Where one turn sends some rows of the set: a few examples, then the rows asked
C: 13, -23, -17, 20, 21, 10, 1, -20, -41, -15, 0, 2, -8, 6, 24, -4, 17, 21, 27
J: 6, 9, 11, 21, -16, -12, 4, -13, -29, -17, 11, -30, -24, -13, -10, -27, -7, -1, 25
A: -9, -2, 10, 16, 46, 9, -5, 21, -38, -19, 19, -14, 0, -14, 9, -16, 9, -25, -9
X: -18, -9, 28, 28, 25, -2, -9, -18, -14, 9, 1, 17, 3, -13, -16, -8, -22, 11, -9
K: -4, 19, 1, 6, 7, -15, 9, 9, -2, -20, 1, -26, 29, -7, -27, 6, 3, -10, 12
R: 4, 5, 9, 24, -14, -11, 8, -10, -23, -20, 13, -31, -27, -12, -6, -23, -6, 0, 28
T: -4, -3, 11, 20, 45, 10, -4, 23, -35, -12, 16, -14, 3, -7, 11, -14, 9, -28, -14
N: 13, -17, -15, 27, 24, 13, 0, -24, -38, -16, 0, 7, -9, 3, 20, 0, 16, 17, 29
E: 26, -5, -14, 4, 8, 0, 26, 0, -41, 20, 4, 5, 27, 3, 6, 10, -15, 3, -18
Y: -15, -13, 28, 31, 27, -2, -2, -16, -16, 8, -3, 17, 1, -9, -13, -4, -26, 20, -4
F: -10, -15, 18, 0, -8, -2, 41, -1, 5, -11, 5, -3, -5, 20, 10, 2, -4, 5, 20
B: -16, -11, 29, 33, 23, 0, -3, -17, -14, 10, 3, 13, 4, -13, -15, -2, -27, 10, -5
L: -2, 14, 6, -5, 10, -10, 29, 9, -32, -8, 23, -16, 30, -1, 16, -35, -6, 7, 38
G: 14, -21, -18, 25, 23, 8, 2, -21, -39, -11, 5, 3, -3, 8, 26, 0, 22, 20, 28
V: -12, -9, 18, 0, -14, 1, 39, -6, 4, -9, 0, -3, -7, 21, 4, -1, -6, 5, 16
P: 0, 16, 0, 4, 6, -15, 7, 10, -1, -19, 1, -22, 25, -2, -32, 10, 4, -12, 12
M: 25, -3, -19, -2, 12, -2, 22, 1, -42, 18, 10, 4, 21, -1, 10, 5, -17, -2, -23
U: 0, 15, -2, -5, 10, -9, 28, 11, -31, -5, 22, -15, 29, 5, 10, -31, -7, 5, 41
Z: -7, -6, 13, 21, 45, 5, -2, 18, -40, -20, 16, -14, -2, -12, 14, -18, 13, -25, -11
Q: 26, -5, -14, 4, 10, -4, 26, -2, -40, 20, 6, 11, 23, 2, 3, 10, -17, -2, -18

N goes to M
E goes to B
And these:
Z goes to G
R goes to U
P goes to J

Where one turn sends some rows of the set: a few examples, then the rows asked
Raz: -11, -7, -4, 16, 41, 19, 1, 17, -10, -14, 19, -8, 7, -27, -36, -28, -3, -17, -24, 2, -26, -28, -15, -19, -7, 2, -18, -4, 41, -3
zinib: -50, 10, 8, -3, 24, -15, -5, 13, 15, -36, 3, -14, -5, -16, 13, -20, -16, -20, 13, -16, -9, 36, 25, -11, 9, 1, 5, -31, 39, 17
Nol: 4, 12, 10, 16, 30, 25, 5, 12, 22, -7, 11, -35, 11, -18, 13, -1, -46, -16, -9, -29, -17, 2, 9, -6, 22, -25, -34, -14, 18, -18
sapu: -11, 14, -14, -14, 43, 10, -13, 22, -1, 4, 4, -19, -15, -7, -40, -29, -23, 0, -26, -22, 3, 21, 11, 17, 0, 15, -18, -5, 28, -28
sibo: -44, 7, 19, 10, 50, 7, 2, -10, 4, -1, 16, -23, -15, -29, 3, -2, -42, 16, -47, -39, -10, 12, 8, -9, 9, 0, 4, -40, 23, 19
kope: -45, 15, 15, -5, 27, -13, -4, 18, 18, -37, 2, -13, -9, -18, 13, -16, -16, -15, 13, -17, -16, 38, 28, -11, 9, 5, -1, -32, 31, 14
ligof: -43, 9, 19, -3, 50, 13, 2, 18, 4, -15, 23, -11, -20, -15, -8, -6, -38, 23, -40, -27, -1, 46, -18, 6, 14, 17, -9, -28, -2, 15
Mive: -41, -29, 14, 9, 15, 5, 4, 9, 6, -37, 21, 3, 12, -14, -11, -12, -28, -17, -29, 3, -14, -13, 0, -25, -24, 4, -6, 7, 21, 20
gaz: -27, 19, 7, 27, 43, 17, 10, 1, -11, 3, -9, -26, -16, -8, -6, -6, -9, 14, -34, -33, -23, 20, -17, -1, 27, 13, -13, -45, 18, 3
pak: -13, -6, -1, -20, 9, 18, -22, 13, -10, 14, 35, 11, 1, -25, -8, -11, 1, 13, -7, 6, -21, 6, -30, 14, 5, -13, -22, 7, 6, 17
mak: -36, -13, 6, -24, -8, 2, -16, 10, 1, 2, 38, -3, -3, -20, 6, -10, -1, 20, -12, -4, -17, -4, -9, 6, -16, -5, -8, 7, 20, 37
bilof: -14, -7, 10, 6, 14, 15, 9, 12, 33, -15, 33, -39, 22, -25, 10, -11, -60, -5, -12, -38, -5, 16, 6, -7, -1, -15, -17, 3, 11, 3
berup: 5, 31, 1, 13, 45, 16, -7, 15, 0, 1, 3, -25, -9, -22, -12, -13, -28, -18, -16, -28, -20, 4, 16, 2, 7, -8, -33, -19, 41, -28
Lebet: 4, 26, -7, 15, 44, 16, -10, 11, -4, 9, 2, -26, -13, -16, -13, -16, -24, -23, -14, -25, -18, 2, 10, 4, 4, -5, -27, -18, 44, -30
noga: -13, -7, -7, -23, 35, 9, -3, 26, 6, -17, 6, -11, -2, -7, -39, -24, -21, -2, -6, -6, 2, 49, -4, 13, 25, 11, -12, -9, -8, -11
lufib: -26, 13, 24, 8, 48, 23, 4, -1, 5, -10, 25, -27, -6, -38, -9, 0, -50, 18, -48, -42, -9, 27, -17, 5, 4, -2, -10, -27, 4, 7
Fivu: -6, -8, -1, -21, 10, 9, -18, 10, -20, 11, 34, -3, -6, -23, -26, -3, -2, 6, -30, 3, -17, -11, -13, 14, -7, -14, -21, 8, 20, 22
kol: -31, 0, -1, -7, 31, 2, -2, 25, 11, -25, 2, -4, -2, -13, 0, -21, -10, -16, 25, 0, -15, 56, -1, -4, 34, 4, -6, -28, 3, 5
moga: -10, 4, 8, 1, 5, 11, -11, 17, -7, 5, 41, -7, -2, -28, 17, -1, -2, -4, -3, -2, -35, -13, -25, 4, -5, -22, -28, -2, 30, 27
nus: -37, -4, 16, -5, 16, -11, 7, 13, 21, -32, 28, -34, 3, -28, 2, -16, -45, -14, -12, -35, -3, 26, 29, -7, -19, -2, 3, -9, 35, 20
bilid: -40, 11, 22, 18, 45, 10, 15, 20, 8, -23, 15, -23, -2, -20, 3, -7, -26, 10, -29, -23, -14, 43, -28, 5, 35, 1, -16, -40, 1, 30
vol: -12, -2, -3, -22, 33, 9, -1, 25, 7, -15, -3, -15, -2, -11, -41, -23, -19, 6, -5, -9, -3, 50, 6, 12, 27, 12, -16, -6, -5, -14
ner: -26, 8, 4, -20, 5, 8, -24, 8, -12, -10, 15, 7, 1, -20, -2, -9, 20, 4, -6, 11, -23, 1, -26, 16, 10, -17, -20, -10, 19, 26
dozaz: -10, 20, -7, -10, 45, 9, -9, 20, 6, 5, 1, -20, -12, -14, -42, -27, -22, 5, -21, -27, -2, 22, 18, 15, 4, 12, -22, -4, 27, -28
naku: -27, -15, 10, 18, 31, 24, -5, 22, 23, -19, 41, 8, 16, -30, 9, -21, -36, -10, -16, 2, -22, -10, -22, -22, -20, -3, -21, 14, 16, 2
gadev: -31, -13, -15, -4, 36, 27, -18, 14, 1, -1, 21, 11, 7, -21, -31, -33, -8, 14, -20, -1, -12, -11, -14, -26, -5, 12, -9, 11, 26, -17
suv: -41, 0, 4, 15, 25, 13, -5, 24, -7, -38, 20, 15, 14, -24, -18, -24, 6, -15, 8, 7, -33, 23, -31, -23, -6, 12, -11, 1, 24, 7
vep: -19, 6, -1, -9, 3, 7, -20, 11, -11, 10, 29, -8, -3, -17, 1, -10, 5, 8, -26, -6, -19, -28, -10, 11, -3, -18, -23, 4, 44, 20
Gafu: -28, -2, 7, -16, 2, -7, -15, 10, -15, -5, 24, 0, -12, -28, -9, -11, 17, 0, -2, 4, -32, 2, -11, 8, -13, -4, -9, -7, 29, 40
molu: -22, 8, 3, 19, 33, 29, -10, 19, 16, -32, 19, -8, 23, -18, -1, -25, -10, -10, -26, 4, -16, -33, -26, -8, 1, -14, -29, 0, 36, -4
dipo: -62, -9, 4, 16, 13, -2, -6, 15, 9, -29, 9, 10, 17, -5, 0, -28, 1, -1, -10, -4, -17, -5, -9, -25, -7, 13, -7, 4, 37, 14
Kav: -17, -11, 15, -19, -7, 15, -9, 10, -1, -14, 38, -7, 4, -22, 11, 6, -12, 5, -16, 5, -19, -8, -22, 5, -6, -24, -18, 1, 11, 33
Sagus: -36, 3, 22, -3, 20, -13, 9, 18, 23, -35, 24, -35, -2, -27, -1, -16, -40, -8, -13, -34, -7, 27, 35, -7, -11, 3, -3, -14, 34, 24
lom: -19, 23, 14, 25, 42, 29, 8, 5, 5, -2, 10, -33, 1, -26, -2, -8, -26, 16, -30, -40, -20, 31, -38, 7, 25, 2, -23, -30, 4, 2
Vifat: -27, 3, 4, -10, 34, 3, -1, 25, 13, -25, -5, -4, -6, -18, -5, -19, -13, -8, 21, -1, -20, 57, 6, -5, 34, 7, -9, -27, 1, 0
togov: -36, 7, 9, 6, 52, 8, 3, 4, -11, 2, 5, -12, -34, -12, -12, -2, -27, 18, -42, -28, -13, 30, -1, -3, 9, 24, -1, -39, 18, 5
Nubeb: -31, -7, 3, -13, 28, 29, -18, 14, -6, -43, 13, 14, 16, -17, -33, -15, -5, -5, -20, 14, -10, 10, -29, -19, 2, 1, -13, 2, 8, -11
vof: 7, 11, 5, 19, 25, 27, 3, 9, 16, -10, 11, -37, 15, -16, 13, -5, -43, -23, -10, -27, -18, 0, -1, -4, 18, -27, -32, -15, 21, -20
Pigak: -14, -6, 15, 7, 17, 13, 14, 18, 35, -15, 30, -43, 18, -28, 8, -12, -59, -1, -12, -36, -8, 18, 16, -8, 2, -12, -18, -1, 13, 7
ton: -44, 8, 17, 27, 47, 0, 12, 4, 2, -2, 8, -25, -7, -26, 11, -12, -24, 5, -27, -34, -24, 21, -7, -11, 31, 1, -4, -50, 23, 30

vof goes to noga
molu goes to Nubeb
mak goes to vep
And these:
lufib goes to togov
Sagus goes to berup

Where one turn sends some rows of the set: a few examples, then the rows asked
dofuz: -11, 24, 10, -20, 3, -3, 34, -1, -2, -16, 16, -5, -16
gidok: -16, 24, 9, -18, -1, -3, 30, -12, 2, -9, 0, -7, -27
murev: 0, -1, 13, -33, 21, -37, -5, -19, -8, -7, -16, 5, 19
Kirot: -5, -13, -2, -4, 0, -3, 23, 6, -1, -27, 29, -13, -1
duvus: -5, 18, -5, -5, -5, -21, -17, -16, -15, 16, 2, -29, 6
Sapum: 17, -2, 7, -14, -3, -8, 21, 26, -25, -16, -11, -11, -14
vug: 26, 6, -1, -9, 0, 1, 11, 24, -19, -17, -10, -12, -24
rim: 24, 0, 7, -11, -3, -3, 10, 26, -24, -12, -15, -16, -16
Samel: 1, -26, -4, -5, 8, -1, 16, 2, 6, -31, 20, -6, -4
makud: 10, 18, -18, -23, 0, -33, -11, -22, -11, 15, -15, -22, -7
kub: 6, -13, 6, -20, -19, -21, 31, 17, -10, 6, 7, 13, -10
fipes: -2, 23, -20, -4, 10, -19, -14, -13, -6, 18, -9, -33, -5
zoke: 20, 2, 3, -26, 37, 6, -1, 4, 5, 6, 12, 23, 17
luvuv: 3, -5, -7, -40, 29, -31, 6, -31, 9, -4, -6, 10, 9
Kon: 3, -3, -29, -3, 20, 17, 0, -14, 1, 20, -10, -27, -8
kot: 33, -11, -23, -26, 31, 4, -1, 2, 7, 14, 5, 14, 5
Moz: -6, 6, -2, -32, 22, -45, -3, -22, 1, 3, -20, 4, 6
Riv: 19, -6, -13, -26, 40, -12, -1, 0, 17, 7, 11, 23, 13
fedo: 11, -15, 10, -25, -18, -24, 22, 11, -4, 13, 7, 16, -9
dusa: -5, 11, -19, -8, 11, -30, -22, -15, -8, 12, -5, -30, 2
Lub: 2, 3, -1, -35, 38, -34, -9, -13, -4, -4, -20, 5, 10
bov: 10, -12, 2, -23, -20, -31, 20, 6, 0, 5, 13, 19, -15
pizar: 13, 4, -11, -26, 44, 2, -2, 1, 11, 18, 8, 20, 7
tifu: -1, -21, 2, -3, 5, 2, 14, 0, 5, -25, 29, -14, 2
gusuk: -1, -9, -24, -2, 18, 9, -7, 1, 1, 37, -6, -12, -1
kazi: 1, -8, -10, 1, 14, 26, 0, 3, -5, 33, -6, -10, 4
kalok: 8, -12, -24, 2, 28, 18, -3, 6, 3, 25, -9, -10, 1
fefe: -15, 26, 17, -22, 4, -2, 29, -11, 1, -11, 8, -9, -18

gidok goes to bov
luvuv goes to kot
And these:
Lub goes to pizar
tifu goes to rim
zoke goes to kazi
kub goes to Kirot
fipes goes to Moz

Where one turn sends some rows of the set: a few examples, then the rows asked
vivap: 25, 10, -18, 49, 7, -4, 2, -8, -4, 0, 5, 14, 3, -8, -6, 12, -8, 9, -8, -6, -2, 5, -35, 3, -23, 1, 2, 0, -28, -10, 13, 8, -11, 24, -5, 15, 0, -15
fak: -25, -22, 9, 12, 37, 1, 0, 7, -8, 10, 14, -33, 3, -1, -8, 0, 1, -3, 3, -9, 3, -13, 20, 11, 11, 10, -34, -5, 8, -9, -1, -13, -6, -40, 16, 22, 1, -15
Riz: -27, -17, 21, 32, -8, -3, 1, 21, -6, 3, -9, -32, 8, 1, -21, 7, 4, 15, -4, -23, 2, 4, -7, -11, 16, -1, -16, -10, 15, 11, 18, -18, -19, -26, 15, 2, -8, 6
Guga: 21, 14, -22, 48, 13, 0, -6, -12, 3, 0, 9, 20, 0, -5, 0, 10, -9, 11, -17, -8, -1, 9, -23, -7, -15, -1, 0, 3, -29, -17, 14, 12, -8, 26, -3, 14, 6, -21
kibis: -11, 3, -17, -1, 11, -3, 4, 2, 7, -7, 12, 6, 18, -2, 8, -4, -6, 10, -7, -4, -5, 22, 36, -6, 6, -4, 24, -2, -24, -3, 12, 11, -15, 46, -36, 3, -32, -4
siv: -1, 2, -15, -11, -17, 20, 22, -2, 21, 15, 38, 37, -8, -9, -9, -22, 0, -10, 8, -4, -10, 9, -15, -1, 12, 19, -28, 8, 2, -21, -12, 4, 13, -19, -3, -13, -2, -12
Legap: -22, -10, 14, 14, -13, 16, -7, 9, 5, 17, -12, -32, -2, 10, 9, 17, 9, 9, -6, -15, -5, -3, 11, -13, 30, 3, -8, 17, 9, -13, 1, -18, -27, -6, 18, -6, 1, 25
teza: 30, -14, 6, -2, 2, -9, 34, -3, -4, 14, -2, 5, -18, -2, -1, 9, -15, 3, -1, -2, 10, 3, 24, -7, 22, -7, 8, -2, 23, -9, -20, 13, -1, 2, -34, -22, -49, 0
Masel: 13, 13, -12, -3, 8, -30, 8, -5, 2, -13, 9, -6, 17, -13, -2, 15, -12, -6, 18, 12, -8, 28, 29, -7, 3, -9, 19, -5, -26, 9, 21, 20, 1, 23, -14, -1, -22, -17
Tuzun: 3, -8, -6, 6, -2, -15, 24, 3, -16, -12, 10, 4, 29, 1, -22, 10, -10, 16, 21, 10, 4, 13, 20, 7, 1, 4, 20, -3, -13, 4, 8, -1, -17, 36, -28, 11, -39, -24
Lonev: -5, 10, -11, -15, -13, 4, 11, 5, 8, 5, 41, 35, 0, -6, -22, -28, -3, -7, -1, -15, -1, 18, -31, 6, 2, 13, -31, 1, 3, -10, 5, 12, 8, -30, -6, -14, -9, -6
Vok: 24, 9, -21, 44, 6, 7, -3, -13, -1, 1, 6, 19, 1, 0, 1, 13, -5, 13, -12, -6, 0, 2, -29, 0, -15, 4, 4, 11, -29, -19, 7, 4, -16, 33, -8, 15, 3, -13
visut: -30, -21, 6, 2, 35, 10, -7, 10, -8, 13, 12, -35, 2, 6, 1, -5, 8, -4, -5, -16, -1, -14, 18, 18, 10, 9, -28, 3, 3, -10, 0, -13, -17, -33, 5, 21, -2, 8
Dako: 24, -21, -6, 3, -1, 3, 21, 0, 16, 0, 2, 13, -21, -1, -9, -3, -4, 8, -7, -8, -6, 6, 33, -17, 38, -4, -2, -10, 4, 0, -2, 24, 3, -14, -54, -5, -37, -9
Lokad: -18, -8, 10, 31, -3, 1, -6, 4, 11, 3, -4, -25, 0, -2, -7, 17, 2, 11, -4, -9, -6, 10, 25, -34, 40, 2, -22, 0, 7, -6, 11, -9, -3, -27, 30, -2, 12, -17
Silug: -22, -10, 4, -1, 36, 4, -10, 1, -4, 13, 13, -35, -1, 5, 6, 4, 3, -10, -1, -7, 0, -10, 28, 10, 18, 8, -32, 9, 2, -17, -3, -7, -10, -36, 21, 16, 9, -2
fol: 30, -3, 3, -11, 3, -24, 11, -2, -9, -3, 2, 6, -12, 6, -18, 4, -11, 3, -14, -14, 9, 13, 15, -8, 25, -12, 0, -5, 11, 5, 9, 31, -3, -21, -42, -17, -46, 6
zuf: -2, 8, -7, -20, -16, 7, 22, 3, 6, 21, 33, 28, -4, -8, -6, -21, -5, -15, 6, -11, 1, 12, -31, 12, -2, 15, -20, 10, 12, -21, -14, 3, 3, -13, 2, -22, -13, 7

vivap goes to Guga
Tuzun goes to Masel
And these:
fak goes to Silug
Riz goes to Lokad
zuf goes to Lonev
teza goes to fol

